First come named turns, each shown by rows before and after it. For each pair of rows after them, which turns, in which order, take the first row to the second? The first pair is done for you.
G (before => after):
[-12  -6  -8 -14  -7   3 -14   4 -10] => [ -6  -7  -2 -10  -5   6 -15  18  -3]
[  3   0  -1 -16  -3   6   8  11   6] => [ 6  4  4 -7  0  6  9 14 10]
[  0  -7   0 -11  12  -3  -2  -9   8] => [  1  -8   1 -12  12  -2  -2  -6  10]
[12 12  9  1 -2  7 28  5  4] => [ 9 14  6  2 -2  5 29 -5 -1]
D (before => after):
[  1   8  -3  23   9   9 -22   3   8] => [-16  11 -19  -6  -7  14 -10  -4 -15]
[ -5   4   4   1  -9  -9   1 -13  -6] => [  0   2   7   7  -5 -11  -1 -12   2]
[ -9  22  -5  10  -3   4   7 -23  -8] => [ -1  21   0   9   1  -2  10 -27   4]
[ 0 -1 -1 -6 -1 -3  0 -1  0] => [ 3 -2  2 -1  2 -2 -2  1  5]
R (before => after):
[ -3  -1  -6 -17  -7   8   3   2  -8] => [ -3  -6  -9 -11  -1   4  -7 -10  -9]
[ -9   7   3  27   5   2  -5 -10  -8] => [  0  12  10  26   4  -2   7 -12   3]
[ -7   1  -7 -12  -5   1   0  -1  -9] => [ -5  -1  -8  -9  -1  -5  -3 -11  -6]
L (before => after):
[ 11  -8   0   5   5  -7 -13   2   5] => [ 13  -7   1   3   4  -7 -10   4   8]
[-9 -6 -9  5  2  2 -2 -1 -3] => [-6 -2 -5 13  5  1  0 -2  1]
[  0   3  -5   7   7   4  -6  -9 -12] => [ 7  9  1 12  9  3  3 -7 -5]
[  4  12   1  10   3  -7   6 -16   2] => [  8  11   3  -1   0  -8  14 -11   8]
B (before => after):
[  1   2 -10  -7 -10   1   7   3  -4] => [ 3  1 -6  2 -8  5  3 13 -1]
[ 1 -2  2  6 -1  0 -8 -5  0] => [ 2 -3  2  3 -2 -2 -7 -8  1]
[  7  -2   5 -14  -5   0   6  12   6] => [ -4   5  -1 -12  -9   3   9   4 -10]
Then:
(two turns a pair)
[-1 10  2  2 -3  2 15 -1 -9] => [ 5 -1  4 -9 -4  3 10 13  3] : B L
[ 4  7  4  5  3 -6  7 -9  9] => [-10   9  -5   3  -4   3   4  -6 -10] : D D
[ -9   0  -8  -3  -7   3   6  -8 -14] => [  8  -7   1 -11  -4  -5   8  -5  11] : G D
[ 0  5  2  7  5 -3  6 -4  0] => [ 1  4  0 -1  1 -3 10 -4  2] : L G
[  1  -4   4 -12  -2  -5  13 -16   8] => [ 8 -4 14  1  1  0 10  4 17] : R D
[-1  8  3  3 -3  2  9 -1 -5] => [-4  8  2  5 -3  3  6  0 -7] : R L
[ 3  6  5  3  2  6  8 12 -4] => [-2  0 -2 -7 -1  7  4 12 -9] : L L
[ -2  -4  -9 -31 -12  -5   5 -10  -8] => [ -2 -17  -9 -27  -8  -1 -13   4  -6] : G R
[-2 -1  2  8  0  5 -2 -7 10] => [-2 -1  2 -2 -6  7  4  1 12] : R L
[ 1  9  2  5 -8  2  4  9 -8] => [  1   8  -1  -5 -10  -2   8  -2  -7] : B B
[-7  6  1 -5 -8 -1 12  5 -8] => [-4 10  5  2 -4 -4 15  0 -5] : D B
[ -9   0  -3   5  -4   8  -1   8 -12] => [10 -2  7  3  3 -6  5  0 14] : D D
[ 7 -3 -2 -2  4  1  2  1 11] => [ 1 -8 -8 -5  3  2 -5 -2  4] : L L
[ 7 -3  4 -4 -4 -7 -2 -1 15] => [ 2 -1  5 10 -2  1 -9 11  8] : D L
[  4   9  11  30  11  -9   1 -13   1] => [14 -9 15 17 10 -9 -8 10 21] : D B
[-11  -6 -22  -7   0  -1  -6  -9 -18] => [  1 -11 -18 -18   2 -11  -1 -14   1] : R G
[15 -3 -4 -1 -5 -3 12 20 14] => [  4 -12 -17 -18  -9  -4   4  10   3] : R B
[ -2   1   5 -14  -1   4  14   9  11] => [ -4  -6   4 -11   1   7   3  17  11] : D L
[ -9  -1 -12 -13   6   0 -13  -7  -5] => [-10  12  -6  10   9   5  -8  -3 -11] : R B
[  0 -15  -1  -1   5  -6 -19   3   0] => [  6 -10   6   8   8  -7 -16   5   7] : G L
[ -2 -12  -6 -27 -13  -3  -2   1   0] => [  7 -19  -1 -13  -1  -8 -15   1  13] : D L
[-8  8  3 -5 -1  6 -5  1 -8] => [ -3  11   5 -10  -1   0   2  -6  -2] : L D
[ -5   5  -3  -9  -5   9 -10  12  -9] => [ -2  -4  -5  -5   3   1 -23   0  -3] : R G
[ -4   5  -3   7  -3   3  -2  -3 -10] => [ 5 -5  2  3  0  1 -8  8  6] : G B
[ -4   6  -5 -22  -9  -1  18  -8  -8] => [ -1   3   7  26   9   8 -10  13  -4] : D D
[ -1  -6   0  -8   6  -1  -6 -12  10] => [-13  -3  -4  -3   2   8  -9  -5  -7] : B G
[  2  -3   7  26   6  -5 -11   9  10] => [ 9 -2 11  5 -3 -4  4 21 21] : R L
[-2  2  1  9  2  0 -3 12  8] => [-11   1  -8  -4  -5   3  -1   6  -6] : R D
[ -6  -5   1 -13 -10   6  -4   2  -3] => [ -6  -7   3  -4  -6   9 -11   8  -3] : G L
[ 13   6   3 -10  -7  -7  16   1   9] => [10 14  4  2 -6 -4 20 -1  2] : B D
[ -2  -8  -1 -10  -2   4  -6  11  -1] => [  3  -8   0   1   7  -5 -10  -8   2] : L R
[12  7  5 -3  8  1 17 11  7] => [ 11   1   0 -15   7  -5  15  -1   8] : D B
[  3   5  -3  -4 -12  -6   5   6   0] => [  1   0  -5  -4 -12  -4  -1  10  -3] : L G
[  0  -1   4  20   8   0 -11   5   2] => [-10   5  -4  12   2  -1  -4 -11 -14] : B B
[  1  12   4  14   4  -2   6 -15  -3] => [ 2  4  7 21  6  5 -7  7  2] : G B
[ 2  7  5  4 -3  0 14  3  5] => [ 2  3  3 -6 -5  1 14  7  5] : L G
[  5   1   2  -2 -10   3  22   6   4] => [11 -8  4  0 -4 -2 12  4 15] : L D
[  2 -13  -8 -13  -4  -1  -1  -7  -2] => [  9 -13  -1 -12  -3  -2   3   1   8] : R G
[-8  0 -3 -2 -6  7 -1 17 -6] => [ -7  -6 -10 -12  -1  -6  -4 -10  -4] : R D
[  5   7   7  -4   3 -12   0 -17   6] => [  5   2   5 -16  -1 -11   1 -12   7] : L G
[ -1  -9  -1 -16  -5  -3   0   9   7] => [ 6 -5  8  7  4 -4 -4  9 14] : D G
[  2   5  -1   1  -5  -4  10 -20   5] => [ -8   6  -3  16  -4   6  -2 -10 -10] : D D
[ 6 -9  2  1 11 -5 -8 -4  6] => [ -4  -1  -4  -2   5  -3  -1 -15  -9] : L B
[ 5  2  6  6  7  0 -1 -1  8] => [-3  5  2  0 -1  9  2  9 -3] : R D
[-13  -6  -7   2   4  -1 -10  -5  -9] => [-12 -10  -7  -8   1   0 -10   2  -5] : B D
[ -8  10  -5  -4  -8  -5   9 -12 -20] => [  8   4   3 -13  -4 -16  13 -14   4] : D L
[ 7 -3  6  5  2  2 -5 11 10] => [  5   3   1  -1   2  -8   5 -16   5] : G B
[ 3 -7  4 -8  6 -9 -4  0 16] => [ -8   6  -2  -3   2  -7   5 -17  -4] : B R
